Named moves (each a turn or a mirror), then the moves between two rows, first move first; the first pair answered
Q_411 (before -> after):
[ 11.8  19.9  23.1   6.2  -4.4 -12.5  11.8 -23.5  32.1   6.2 -16.5  -1.4
  12.1 -11.3   3.4 -16.9] -> [  6.4  20.2  21.0  -4.0  -2.7 -11.9   2.9 -28.9   7.2   2.8  -6.9  32.2
  29.1 -15.5   3.9   2.7]
[  4.6 -12.3  -6.4 -43.5  13.8   8.1  -6.0  31.8 -54.9  13.4  -0.8  17.8
   7.2  20.1 -39.3  42.2] -> [ 15.8 -13.0   0.1 -21.0  11.3   6.3  24.0  46.4  -1.6  13.5 -26.7 -54.0
 -30.4  27.4 -38.0  -2.0]
[-10.8  -7.6   1.2   9.6  -0.3  15.9  -2.5 -12.2   1.0  -4.3   8.0  14.7
  -1.4   5.6   6.2   6.2] -> [ -8.2 -10.9   3.3  13.7  -1.6  16.2   2.2 -10.2  13.6  -4.2   1.5   1.3
  -8.6   8.3   5.4   0.3]
[  8.2  -2.3   4.9  10.2   7.8   1.2   9.1   5.4  29.2   1.3 -17.7 -30.2
 -11.2  -2.0  -5.7 -25.7] -> [ -1.0   1.2  -1.1  -8.4  12.2   1.0 -16.7  -6.1 -21.3  -3.6   4.9  32.5
  23.5  -6.4  -8.1  14.1]
Q_469 (before -> after):
[  3.4  14.4   1.6  16.9  13.9  -8.7   7.5  -2.6 -39.9  28.0  11.5   7.3
  13.0  24.6  14.1   2.7] -> [  4.6  13.8   2.7  18.8  12.7  -6.7   6.9  -1.7 -40.5  28.1   8.6   5.7
  13.1  27.7  11.6   2.7]
[  5.8 -15.1  29.0  74.4  -5.7  31.1   9.7 -23.9  29.2 -15.2 -14.9  -8.4
   9.7 -26.5  24.0  20.8] -> [ 12.7 -15.8  32.6  71.4  -0.8  28.6  22.8 -13.1  31.7  -8.8 -21.5 -30.0
   0.4 -14.5  13.7  14.7]
[ 13.9 -10.0   0.7  -1.6   5.7  -2.7   4.6   8.7   8.9   3.5  -6.2 -17.6
 -10.4  -1.2 -25.9 -13.2] -> [ -1.0  -6.6  -7.6   0.3  -6.3   2.8 -17.0 -10.5   4.1  -7.2   8.4  25.5
   4.7 -21.7  -2.5  -0.6]
Q_857 (before -> after):
[ 16.2  13.2  19.4   0.2  25.4  -1.9  15.6  31.0  -9.5  21.2  -3.3 -35.1
  -6.2  15.3  -9.4 -18.5] -> [ 19.4  23.5  24.5  10.8  30.3  -5.0  11.9  29.0 -16.6  22.5   6.8 -27.2
  -0.9   7.2  -5.0 -17.6]
[ -9.4 -24.8 -26.2 -44.1 -11.0   3.9  -3.9   1.2   5.2   7.1 -20.1 -18.5
 -11.0  20.0 -29.2  13.2] -> [  3.4  18.8  -1.7   5.4   9.8 -13.0 -15.5 -12.1 -40.1   8.9  13.3  37.3
  24.4 -19.4   7.3  20.1]
[-27.5  -2.6 -40.9  -8.5  -3.8  -5.7 -23.6 -37.5   6.5   1.7  17.7  25.0
  10.1 -16.7  32.8  24.2] -> [-32.4 -18.0 -49.4 -28.2  -9.6   3.6 -20.3 -32.4  19.3  -0.4   6.3   6.1
  -1.7  -3.9  24.3  21.3]
[-30.9  -6.7 -25.7  -5.4 -21.7 -20.4 -32.6 -19.2  23.1 -29.8  33.7  11.2
  -5.1 -10.3  19.7  -7.0] -> [-30.2  -8.8 -27.9  -8.3 -22.6 -17.2 -31.8 -18.8  24.7 -30.2  32.0   6.7
  -9.2  -7.9  16.0  -8.3]
Q_45 (before -> after):
[ 16.1  -6.4  17.2   6.7  -9.4  -4.1  -8.0  16.8 -16.3  -6.1   7.4   9.9
  29.6 -10.8 -20.4 -17.6] -> [ 11.7 -14.1  21.4   9.4 -17.6   4.5  -7.9   8.5 -12.4 -10.9   0.5  12.4
  33.5  -7.8 -18.6  -8.2]
[ 11.4  -7.8  -4.7  -2.5  10.9   8.1   7.1   6.3  11.5   6.1  -9.5 -31.4
  -0.3  -6.1  -5.4 -13.5] -> [ 16.0   2.5   0.3   6.4  17.2   1.7   6.7   5.0   4.8   8.3  -3.0 -24.3
   0.3 -12.2  -1.7 -16.8]
[ 14.2  20.2  20.7  15.4   4.1  -7.6 -21.6  -4.7 -13.5  -5.1  15.3   5.3
 -11.4  -1.6   5.2 -13.9] -> [  3.9   9.9  29.3  18.3  -9.6   4.3 -23.0 -18.1  -3.7 -11.6   6.0   6.7
  -4.9   1.0   9.2   3.3]
Now pairs of rows:
Between the rows of a pair lie two moves.
[ -8.0  14.2  -1.2  16.3  -0.1   4.0 -14.6  -2.7   3.1  -5.7   7.1  27.6
   7.2 -31.9  28.1 -20.6] -> [  6.6  10.4   4.4  19.5   4.9   0.9   8.1  15.4  19.2   4.2  -8.3 -17.7
 -17.9 -16.5  13.5 -39.7]
Q_411 Q_469
[ -6.8   2.1 -29.9 -15.5   2.4   3.7 -10.8   5.2  26.9  -0.5 -10.5 -14.3
 -32.5  -7.5  13.3 -22.1] -> [ -9.2   9.2 -31.7 -23.3   8.8  -0.8 -29.0  -1.6  -9.1  -0.7   7.4  29.5
  -6.5 -13.9  12.7   2.3]
Q_411 Q_45
[  4.2  10.5 -11.8 -16.3   7.9 -10.1   6.6  17.6 -12.7   1.9  18.8   3.4
   1.4  -2.3 -15.3 -12.0] -> [  0.1  13.9 -13.5 -13.3   3.3  -8.1  -3.2   8.9  -8.7  -5.4  21.6  17.4
   6.1 -14.1  -1.5 -11.8]
Q_411 Q_469
[ 11.9  15.1 -18.2 -19.1  22.9 -27.0   2.2  31.6  -1.0  19.4   8.0 -17.6
 -21.5  -7.4  -6.3 -40.2] -> [ -7.8  18.0  -5.9   8.2   3.5 -12.6 -24.9  -6.9  -4.5   2.5  23.8  39.3
  12.9 -38.4  32.2  -8.9]
Q_469 Q_45
[ -0.4   6.0  -2.7   9.6  -6.4  -0.7   5.0  -0.2  38.0  -5.5  -8.0 -29.9
 -23.8 -13.3  12.4 -22.5] -> [  2.9  16.1   3.9  26.3  -0.2  -3.5   3.5   2.0  31.4  -4.4  -2.8 -21.0
 -19.4 -22.0  18.6 -20.8]
Q_45 Q_45
[ -8.4 -14.9  -1.3  -2.0 -20.1  10.8  -4.7 -18.1  31.8 -14.5  -7.6  -8.3
  -7.5   2.1  13.9  -5.8] -> [-12.0 -11.7  -3.3 -12.6 -17.8  12.6 -17.5 -23.2   2.6 -15.1   3.6  22.0
   6.9   2.2   6.4  18.4]
Q_469 Q_411
[  9.4   0.4  17.8  20.4   5.7  -2.0  21.1   3.3  14.2   7.0  -5.0 -25.8
  -5.5  10.8  -5.5 -14.5] -> [  9.8   0.4  16.4   2.1  13.4  -4.3  15.7   8.3 -23.8  14.4   4.3   1.0
   9.7  19.3 -20.5   9.2]
Q_411 Q_469
[  9.8   3.5   3.1  16.9  -6.5 -16.0  19.8  21.5   8.5   3.5   9.9 -28.2
 -25.5  -5.3  -4.8  -6.3] -> [  6.1   8.5   7.1  17.4  -7.1 -12.5   3.0   5.6 -24.9   0.9  27.2  17.1
   2.8 -14.1   0.1  22.6]
Q_45 Q_411
[ 10.8 -11.1  -7.1  13.4  -5.4  -0.8   8.4   7.4  36.8   9.2 -18.0 -33.9
 -21.1  10.6   0.9 -24.4] -> [ -1.4   8.4 -16.8  24.4  -1.8  -7.0 -18.7 -10.3  21.1   1.8  11.7  21.4
   2.4 -25.4  31.6 -23.3]
Q_45 Q_469
[ -8.8  -6.3  -8.3   0.1 -11.2  14.7  -6.7 -31.6  -0.1   2.8  12.6  30.6
  20.3 -10.0  13.6  30.7] -> [ -5.5  -7.7  -5.0  19.5 -16.6  17.7   8.0 -28.7  40.5   3.6  -2.7 -11.0
  -3.7 -13.4  22.9  -1.3]
Q_411 Q_469
[  4.5   1.0  -3.9 -29.0  25.3  -3.3  -0.5   8.6 -37.7 -25.4  13.0  41.9
  11.5  12.6 -26.7  12.5] -> [ 18.9  -2.1   5.4 -18.4  27.7  -5.8  29.3  25.8  -5.2 -18.6  -6.3 -18.4
 -19.2  26.8 -37.0 -18.0]
Q_469 Q_411
[-20.1  -3.1   4.2  -9.2 -23.0   7.7   7.8  -2.3  -2.9 -13.5  -3.3  -9.8
   8.0   3.9  -9.4  13.9] -> [ -7.8   2.6  17.0   4.1 -11.1  -0.2  17.4   8.7 -12.4  -5.4  -2.4 -18.7
   6.3   5.3 -14.8   8.7]
Q_857 Q_469
[ 14.4  23.4  24.8  -6.7  28.2 -17.4   0.5 -18.2 -33.5  45.6  21.6  41.1
 -10.4 -34.6   2.0 -15.5] -> [ 24.7   0.0  54.7  10.3  20.2  -0.7  34.4 -11.3 -16.9  49.6 -12.6 -16.9
 -22.9   6.4 -23.0   5.6]
Q_45 Q_469
[-10.0   7.1   6.2  11.1  -7.8   2.8 -11.3  -4.0  -9.6   6.1   3.8  12.6
  16.6 -16.1   4.5  -1.8] -> [-12.7  -6.3   6.8  13.2 -16.7  12.6  -3.0  -6.6  13.9   0.3 -13.1 -11.3
   3.1  -6.6   3.2  -5.4]
Q_45 Q_411
[ 14.4  26.1 -16.4  -2.1  29.6 -19.8  -2.2  11.8 -25.5   8.4   7.4  -4.6
  -4.0 -13.3  -4.1 -30.0] -> [  2.9  24.1  -0.2  26.2  14.8  -3.6 -12.3 -15.1 -24.1  -2.6   5.4  20.4
  20.3 -22.2  19.4  -1.2]
Q_469 Q_45
[ -3.9   5.4 -20.9   2.0  -6.1  -3.4  -9.5  -2.7  12.3  -2.7  -1.8   2.1
 -10.7 -16.8  24.4 -16.3] -> [-10.7  -1.7 -27.2 -11.1 -12.6   0.0 -12.4  -3.0  14.1  -4.2  -2.9   2.4
  -9.7 -10.2  15.3 -13.3]
Q_411 Q_857
[-26.4 -16.3 -18.9 -36.3  -9.9  -0.8   8.2   1.1   7.9  -4.6   1.6 -18.2
   1.5  -0.9   3.9 -15.7] -> [-25.5   0.4   1.5  -4.6  -9.4   0.8  -1.5 -12.4 -11.2  -6.9  16.3  17.1
  27.8 -18.5  26.4   1.2]
Q_857 Q_45
